(in the rows, 128 means zero)
Named moves (each a turn or a mirror), then the moves between two rows, first move first; the first pair answered
Z835:
[131 128 127 116 145 146 119 114] => [139 136 117 126 143 140 121 116]
[154 134 128 125 148 136 142 100] => [149 129 134 124 149 138 145  96]
[138 125 133 158 147 103 125 141] => [120 105 155 141 147 111 127 133]
[122 134 183 136 105 140 127 159] => [145 160 156 154 104 128 123 166]
Z909:
[118 126 158 125 104 132 116 162] => [133 129 155 133  94 116 128 157]
[110 135  96 125 181 141  83 161] => [167 140  91 162 150  81 121 143]
[143 107 142 138 149  69 131 122] => [100 102 147 112 173 114 103 137]
Z138:
[155 125 101 124 130 131 146  74] => [166 108 118 160  94 105 140 116]
[141 143 114 130 140 121 131 133] => [132 117 138 133 131 114 130 141]
[157 129 123 113 164 107 172  66] => [183 139 117 163 121  82 164 115]
Z378:
[125 152 108 108 164 140 131 106] => [148 157 103 125 148 113 144 103]
[132 125 123 129 145 126 111 142] => [138 128 123 136 143 122 112 146]
[163 122  99 141  84 120 136 120] => [148  92 130 130  76 124 141 120]
[132  86 179 128 100 123 163 113] => [ 98  96 169 100 127 164 141 115]
Then:
Each pair is 2 to 4 moves apart.
[ 85 145 101  96 139 174 110 133] => [121  84 163 142  95  91 147 145] -> Z835 Z909 Z138
[150 167  76 132 145 153 174  67] => [140  98 147 127 110 128 200  59] -> Z909 Z378 Z378 Z835
[126 178 114 116 158 126 124 111] => [143 153 143 156 103  94 130 149] -> Z835 Z138 Z378
[111 111 121  95 138 169 138  91] => [117  99 131 146 111 145 108 178] -> Z835 Z909 Z138 Z909
[108  97 165 143 105 115 117 197] => [142 138 121 168 105 100 116 196] -> Z138 Z378 Z138
[ 98 115 126 115 157 163  97 141] => [121 152  92 121 137 171 109 119] -> Z138 Z378 Z835 Z138
[167 172  79 140 141 124 118 118] => [159 154 101 114 130 138 146  68] -> Z378 Z835 Z138
[137 102 139 135 213  61 132 135] => [153  97 146 134 188  54 157 102] -> Z909 Z138 Z835 Z909
[165 123 132 155 126  75 146 127] => [106  93 159 101 173 123 125 118] -> Z138 Z835 Z378 Z909
[119 142 155 118 199 113  93 158] => [164 147 153 162 140  69 115 166] -> Z909 Z835 Z138 Z138
[148 106 149 156 147  91 149 117] => [104 118 138 145 154 152 104 165] -> Z378 Z138 Z138 Z909
[ 89 112 152 134 146 136 115 170] => [109 163 103 133 176 142 113 147] -> Z835 Z138 Z138
[111 156 100 116 145 167  99 147] => [132 102 164 114 104 119 161  96] -> Z909 Z835 Z909
[103 140 107 135 146 131  94 169] => [117 112 136 103 147 107 150  83] -> Z378 Z835 Z909 Z138
[177 140 121 167  95  73 137 114] => [164 170  93 171  96 102 104 149] -> Z909 Z138 Z909
[107  99 154  99 170 130 129 114] => [114  89 163 128 150 113 116 158] -> Z378 Z138 Z138
[145 131 120 138 205  91 123 139] => [142 106 147 160 165  81 122 174] -> Z835 Z138 Z138
[109  70 174 116 125 132 131 142] => [137  73 170 140 112 103 142 147] -> Z909 Z835 Z378
[127 103 142 103 102 145 162  86] => [ 94  93 151 107 114 165 116 148] -> Z835 Z909 Z138 Z138
[117 128 125  86 103 177 150  77] => [137 100 156 115  69 135 168  88] -> Z909 Z138 Z138
[169 122 110 148 133  79 100 189] => [165 142  84  99 188 101 119 108] -> Z378 Z138 Z378 Z378
[165 163  86 130 157 114 140  96] => [136 142 110 153 149 119  94 188] -> Z138 Z909 Z835
[119 119 135 134  88 139 125 139] => [121 100 153 131 109 119 127 138] -> Z835 Z138 Z835 Z138
[106 113 157 103 204 120 116 120] => [153 153 112 144 201  91 117 132] -> Z909 Z835 Z909 Z835
[ 91 109 134  99 157 151 128 117] => [126 120 125 106 134 132 159  81] -> Z909 Z378 Z138 Z835
[118  99 156 107  98 130 153  94] => [120 135 115  94 145 145 146  77] -> Z835 Z138 Z138 Z909
[ 96 130 156 136 143 139  90 157] => [152 149 139 168 118  90 124 132] -> Z378 Z835 Z909
[130 199 112 154 119 124 107 172] => [146 132 178 150 107  67 156 131] -> Z138 Z138 Z909 Z138
[150 118 121 169  96  64 111 178] => [125 153  85 157 107 119  82 191] -> Z378 Z378 Z138 Z138
[164 157  70 135 153 118 118 103] => [115  75 158 139 114 120  98 170] -> Z909 Z138 Z835
[155  92 154 152  88  64 153 132] => [119 123 124  77 136 136 158  53] -> Z378 Z138 Z378 Z835
[107 121 134  96 127 151 133 102] => [124 140 119 136  87 148 120 147] -> Z138 Z835 Z378 Z138
[135 170  87 139 128 135 122 123] => [104 140 117 137 113 152 102 168] -> Z378 Z909 Z138
